In the data rows, the value 128 means zero.
Here is a table of points, one per row:
[156, 131, 143, 117, 90, 109, 103, 90, 122, 161, 137, 160, 157, 12, 177, 208, 168, 63, 154, 126, 123, 101, 116, 86, 115, 104, 158, 161, 152, 187, 192, 185, 176, 179, 144]
[132, 58, 65, 90, 115, 73, 101, 114, 65, 34, 157, 152, 151, 190, 138, 168, 119, 63, 126, 106, 106, 104, 123, 119, 123, 49, 39, 155, 49, 188, 184, 182, 174, 160, 138]
[147, 112, 138, 164, 171, 18, 143, 158, 176, 146, 130, 152, 143, 108, 105, 111, 125, 137, 147, 137, 162, 148, 153, 163, 172, 35, 140, 162, 146, 106, 58, 71, 129, 96, 136]
[73, 139, 117, 142, 153, 129, 13, 143, 167, 162, 170, 145, 154, 156, 132, 45, 103, 56, 128, 131, 126, 154, 133, 156, 154, 154, 162, 171, 173, 145, 176, 174, 53, 152, 129]
[201, 167, 188, 154, 153, 151, 125, 134, 121, 114, 121, 133, 110, 117, 45, 147, 162, 182, 177, 166, 192, 146, 128, 146, 122, 62, 125, 137, 100, 123, 139, 136, 145, 152, 149]
[117, 127, 62, 134, 104, 123, 145, 147, 175, 133, 159, 142, 31, 41, 129, 124, 29, 152, 66, 155, 54, 55, 131, 150, 126, 136, 141, 148, 177, 146, 45, 157, 153, 160, 124]
[181, 188, 174, 173, 182, 148, 123, 106, 113, 108, 110, 116, 100, 120, 51, 138, 172, 178, 0, 158, 48, 162, 155, 143, 54, 117, 122, 94, 101, 115, 128, 119, 146, 133, 166]
[177, 126, 183, 162, 182, 138, 46, 136, 145, 114, 70, 63, 122, 122, 142, 144, 123, 144, 155, 168, 25, 174, 150, 159, 72, 138, 75, 100, 113, 69, 127, 136, 147, 128, 169]
[132, 111, 100, 108, 104, 98, 136, 110, 148, 166, 144, 182, 193, 188, 42, 175, 140, 163, 142, 115, 98, 133, 131, 112, 129, 131, 149, 43, 191, 52, 178, 186, 177, 181, 38]
[86, 133, 105, 80, 81, 104, 104, 79, 135, 170, 156, 34, 170, 166, 20, 181, 147, 160, 152, 138, 106, 111, 77, 79, 131, 141, 153, 177, 175, 169, 47, 165, 182, 169, 162]
[164, 150, 139, 130, 93, 72, 78, 93, 108, 89, 127, 142, 158, 172, 193, 26, 174, 187, 183, 159, 61, 105, 110, 129, 93, 93, 142, 120, 152, 148, 162, 47, 210, 203, 153]
[177, 33, 179, 170, 40, 168, 44, 156, 65, 146, 108, 114, 98, 107, 133, 121, 30, 154, 152, 161, 186, 181, 166, 55, 137, 135, 134, 76, 109, 115, 103, 134, 148, 59, 137]
[125, 124, 110, 119, 141, 53, 155, 162, 162, 167, 166, 162, 48, 147, 143, 133, 122, 115, 129, 123, 122, 135, 143, 66, 173, 162, 175, 28, 54, 185, 145, 166, 139, 134, 141]
[195, 202, 165, 122, 30, 108, 128, 84, 98, 87, 115, 74, 129, 166, 162, 170, 148, 212, 162, 151, 142, 127, 136, 106, 106, 103, 97, 100, 129, 71, 159, 168, 31, 172, 190]
[124, 146, 143, 140, 159, 160, 146, 157, 47, 117, 158, 132, 140, 133, 105, 141, 155, 129, 141, 140, 37, 58, 165, 157, 172, 180, 139, 149, 143, 161, 151, 140, 133, 44, 43]
[131, 155, 27, 172, 34, 156, 47, 172, 162, 121, 143, 120, 114, 103, 102, 134, 145, 139, 145, 137, 173, 171, 154, 180, 148, 159, 59, 73, 137, 134, 112, 112, 73, 52, 120]
[50, 53, 125, 153, 132, 43, 162, 163, 65, 160, 149, 129, 167, 115, 107, 106, 115, 135, 154, 131, 140, 130, 158, 153, 17, 169, 155, 137, 55, 142, 155, 126, 52, 141, 119]
[117, 123, 106, 103, 130, 131, 48, 135, 153, 141, 8, 193, 194, 159, 150, 167, 120, 161, 46, 128, 157, 57, 147, 87, 113, 136, 150, 168, 166, 165, 184, 152, 155, 153, 144]
[133, 101, 137, 54, 112, 132, 150, 146, 163, 164, 26, 32, 44, 155, 136, 60, 135, 99, 107, 57, 124, 140, 176, 144, 153, 147, 161, 143, 169, 168, 163, 131, 127, 136, 61]
[120, 147, 159, 120, 136, 161, 147, 158, 60, 140, 141, 151, 134, 145, 119, 120, 106, 43, 115, 154, 167, 25, 152, 185, 173, 172, 152, 116, 148, 51, 130, 120, 129, 132, 157]
[64, 158, 158, 14, 158, 160, 127, 138, 123, 47, 103, 126, 104, 102, 126, 59, 158, 152, 147, 49, 176, 162, 175, 148, 150, 124, 117, 132, 108, 65, 101, 140, 127, 137, 69]
[182, 177, 186, 156, 134, 107, 95, 114, 107, 110, 89, 146, 125, 162, 179, 164, 195, 30, 174, 166, 147, 121, 77, 108, 92, 93, 77, 86, 144, 158, 44, 171, 51, 200, 159]
[120, 108, 117, 103, 65, 94, 99, 111, 150, 140, 155, 177, 39, 174, 185, 208, 166, 134, 130, 91, 116, 112, 90, 133, 117, 138, 58, 79, 81, 56, 186, 36, 176, 158, 141]
[45, 138, 146, 168, 165, 179, 155, 34, 161, 139, 120, 135, 127, 59, 129, 123, 138, 148, 153, 181, 174, 151, 147, 176, 135, 140, 63, 119, 115, 129, 129, 141, 74, 129, 135]
[173, 169, 172, 141, 145, 21, 142, 155, 67, 117, 106, 113, 133, 62, 111, 125, 140, 134, 145, 159, 191, 174, 157, 183, 161, 179, 147, 130, 106, 126, 113, 68, 138, 124, 151]
[132, 132, 114, 110, 108, 95, 133, 112, 123, 148, 138, 143, 151, 188, 201, 33, 174, 187, 150, 147, 146, 72, 84, 80, 98, 110, 57, 143, 165, 161, 176, 201, 193, 21, 171]
[145, 40, 110, 124, 145, 191, 152, 32, 62, 164, 162, 148, 131, 150, 140, 123, 138, 136, 119, 138, 148, 144, 173, 177, 163, 160, 168, 130, 145, 144, 61, 61, 124, 145, 120]
[129, 55, 110, 133, 151, 143, 164, 167, 72, 151, 29, 160, 127, 117, 136, 121, 134, 148, 127, 138, 46, 153, 42, 167, 163, 170, 128, 167, 60, 123, 132, 154, 69, 115, 137]
[164, 166, 1, 148, 188, 160, 151, 118, 106, 117, 100, 57, 111, 68, 128, 142, 161, 43, 165, 182, 170, 152, 152, 65, 65, 116, 94, 109, 109, 119, 139, 132, 158, 142, 192]
[142, 160, 102, 135, 136, 131, 149, 42, 57, 159, 45, 155, 137, 153, 126, 137, 16, 123, 129, 108, 121, 158, 47, 147, 162, 162, 155, 166, 152, 149, 168, 59, 122, 108, 116]
[46, 132, 126, 167, 116, 162, 161, 188, 46, 167, 157, 149, 125, 130, 152, 125, 135, 132, 102, 139, 127, 163, 135, 151, 146, 20, 176, 169, 163, 139, 139, 132, 139, 133, 109]
[143, 112, 148, 158, 153, 171, 146, 171, 172, 166, 153, 42, 143, 126, 139, 117, 116, 134, 127, 127, 146, 36, 45, 46, 153, 142, 143, 166, 49, 53, 137, 62, 129, 123, 55]
[137, 57, 109, 101, 112, 92, 110, 129, 125, 134, 155, 30, 174, 167, 189, 174, 153, 158, 49, 102, 124, 130, 76, 124, 136, 136, 149, 158, 164, 156, 59, 160, 50, 148, 163]
[141, 161, 158, 29, 170, 151, 153, 148, 159, 121, 152, 73, 103, 121, 130, 136, 108, 151, 154, 186, 187, 176, 37, 188, 39, 137, 130, 124, 123, 129, 121, 134, 134, 132, 31]
[183, 170, 29, 193, 161, 143, 124, 122, 134, 104, 108, 95, 112, 123, 126, 119, 130, 170, 168, 38, 168, 40, 173, 161, 146, 113, 131, 107, 98, 81, 93, 138, 119, 157, 49]
[143, 130, 128, 120, 104, 122, 147, 35, 155, 154, 132, 155, 154, 144, 137, 130, 109, 53, 135, 51, 118, 73, 135, 148, 40, 144, 142, 165, 167, 136, 54, 156, 141, 27, 118]
[111, 114, 106, 100, 124, 109, 100, 127, 72, 43, 170, 149, 182, 33, 190, 152, 130, 131, 126, 93, 98, 126, 100, 81, 131, 149, 178, 58, 184, 39, 164, 192, 169, 137, 133]
[147, 131, 148, 141, 177, 170, 179, 151, 68, 173, 131, 123, 129, 118, 103, 116, 106, 125, 114, 141, 141, 152, 160, 140, 157, 45, 45, 58, 150, 73, 120, 141, 113, 122, 118]
[135, 158, 142, 160, 136, 167, 173, 167, 168, 46, 52, 151, 123, 132, 111, 133, 112, 131, 170, 160, 128, 165, 156, 48, 165, 150, 143, 143, 122, 125, 104, 123, 66, 140, 126]
[132, 66, 125, 91, 147, 132, 137, 150, 176, 150, 169, 172, 39, 150, 140, 160, 116, 145, 140, 155, 108, 58, 154, 153, 144, 146, 162, 163, 177, 159, 165, 142, 51, 59, 141]
[148, 140, 131, 154, 120, 160, 161, 159, 178, 149, 171, 152, 148, 131, 141, 126, 123, 129, 59, 50, 152, 160, 49, 160, 145, 166, 149, 145, 174, 175, 171, 149, 151, 122, 138]
[112, 141, 120, 44, 65, 165, 62, 150, 169, 159, 142, 143, 164, 111, 102, 70, 122, 118, 117, 126, 59, 134, 64, 165, 152, 33, 172, 37, 49, 157, 134, 58, 100, 55, 133]
[151, 121, 114, 80, 100, 127, 150, 156, 160, 172, 159, 152, 196, 40, 141, 62, 127, 134, 117, 112, 96, 116, 150, 129, 164, 148, 16, 174, 173, 172, 157, 57, 138, 155, 135]
[121, 44, 135, 141, 128, 145, 162, 54, 165, 18, 159, 155, 147, 135, 34, 93, 137, 107, 107, 133, 145, 132, 53, 70, 168, 152, 159, 134, 163, 155, 157, 121, 111, 121, 132]
[42, 169, 194, 173, 173, 158, 149, 138, 138, 108, 104, 102, 109, 132, 117, 147, 118, 163, 182, 15, 157, 157, 147, 159, 143, 143, 114, 110, 103, 140, 116, 131, 163, 143, 184]
[134, 142, 118, 114, 107, 127, 129, 147, 168, 138, 151, 173, 183, 175, 163, 153, 135, 74, 61, 120, 113, 137, 132, 154, 157, 154, 139, 156, 28, 170, 41, 177, 177, 142, 107]
[64, 153, 148, 153, 146, 31, 157, 137, 156, 135, 145, 122, 138, 126, 134, 125, 114, 115, 35, 152, 157, 156, 171, 55, 158, 134, 142, 129, 140, 132, 137, 111, 111, 94, 96]
[127, 134, 156, 169, 132, 163, 188, 148, 182, 39, 130, 51, 140, 127, 141, 144, 99, 110, 136, 165, 138, 141, 182, 193, 153, 51, 156, 144, 134, 141, 140, 114, 143, 102, 138]
[115, 121, 122, 123, 94, 156, 154, 159, 169, 157, 168, 158, 59, 166, 57, 117, 134, 57, 119, 134, 118, 151, 141, 143, 53, 161, 170, 204, 67, 37, 165, 141, 156, 137, 156]
[128, 134, 125, 120, 164, 166, 150, 177, 150, 144, 165, 184, 155, 163, 152, 146, 106, 140, 140, 52, 120, 143, 159, 50, 33, 153, 149, 142, 171, 165, 60, 43, 125, 132, 120]
[35, 173, 164, 159, 163, 153, 127, 46, 139, 119, 108, 111, 64, 123, 139, 127, 138, 145, 150, 175, 146, 169, 157, 54, 155, 134, 70, 120, 105, 125, 107, 73, 132, 131, 135]
These points spread out most along one direction. Take the direction at right angles to it along which they spread out most. Go by this last direction. How far along it is each point below, from 0 to 99? The average is 50, and the first point in the table lies past the average. One standard deviation of the points above along it is 16.
[134, 142, 118, 114, 107, 127, 129, 147, 168, 138, 151, 173, 183, 175, 163, 153, 135, 74, 61, 120, 113, 137, 132, 154, 157, 154, 139, 156, 28, 170, 41, 177, 177, 142, 107] 48
[143, 130, 128, 120, 104, 122, 147, 35, 155, 154, 132, 155, 154, 144, 137, 130, 109, 53, 135, 51, 118, 73, 135, 148, 40, 144, 142, 165, 167, 136, 54, 156, 141, 27, 118] 46
[42, 169, 194, 173, 173, 158, 149, 138, 138, 108, 104, 102, 109, 132, 117, 147, 118, 163, 182, 15, 157, 157, 147, 159, 143, 143, 114, 110, 103, 140, 116, 131, 163, 143, 184] 39
[132, 111, 100, 108, 104, 98, 136, 110, 148, 166, 144, 182, 193, 188, 42, 175, 140, 163, 142, 115, 98, 133, 131, 112, 129, 131, 149, 43, 191, 52, 178, 186, 177, 181, 38] 63
[35, 173, 164, 159, 163, 153, 127, 46, 139, 119, 108, 111, 64, 123, 139, 127, 138, 145, 150, 175, 146, 169, 157, 54, 155, 134, 70, 120, 105, 125, 107, 73, 132, 131, 135] 47
[125, 124, 110, 119, 141, 53, 155, 162, 162, 167, 166, 162, 48, 147, 143, 133, 122, 115, 129, 123, 122, 135, 143, 66, 173, 162, 175, 28, 54, 185, 145, 166, 139, 134, 141] 49
[50, 53, 125, 153, 132, 43, 162, 163, 65, 160, 149, 129, 167, 115, 107, 106, 115, 135, 154, 131, 140, 130, 158, 153, 17, 169, 155, 137, 55, 142, 155, 126, 52, 141, 119] 41
[86, 133, 105, 80, 81, 104, 104, 79, 135, 170, 156, 34, 170, 166, 20, 181, 147, 160, 152, 138, 106, 111, 77, 79, 131, 141, 153, 177, 175, 169, 47, 165, 182, 169, 162] 65
[156, 131, 143, 117, 90, 109, 103, 90, 122, 161, 137, 160, 157, 12, 177, 208, 168, 63, 154, 126, 123, 101, 116, 86, 115, 104, 158, 161, 152, 187, 192, 185, 176, 179, 144] 79
[112, 141, 120, 44, 65, 165, 62, 150, 169, 159, 142, 143, 164, 111, 102, 70, 122, 118, 117, 126, 59, 134, 64, 165, 152, 33, 172, 37, 49, 157, 134, 58, 100, 55, 133] 45
[177, 33, 179, 170, 40, 168, 44, 156, 65, 146, 108, 114, 98, 107, 133, 121, 30, 154, 152, 161, 186, 181, 166, 55, 137, 135, 134, 76, 109, 115, 103, 134, 148, 59, 137] 50
[195, 202, 165, 122, 30, 108, 128, 84, 98, 87, 115, 74, 129, 166, 162, 170, 148, 212, 162, 151, 142, 127, 136, 106, 106, 103, 97, 100, 129, 71, 159, 168, 31, 172, 190] 87
[135, 158, 142, 160, 136, 167, 173, 167, 168, 46, 52, 151, 123, 132, 111, 133, 112, 131, 170, 160, 128, 165, 156, 48, 165, 150, 143, 143, 122, 125, 104, 123, 66, 140, 126] 41
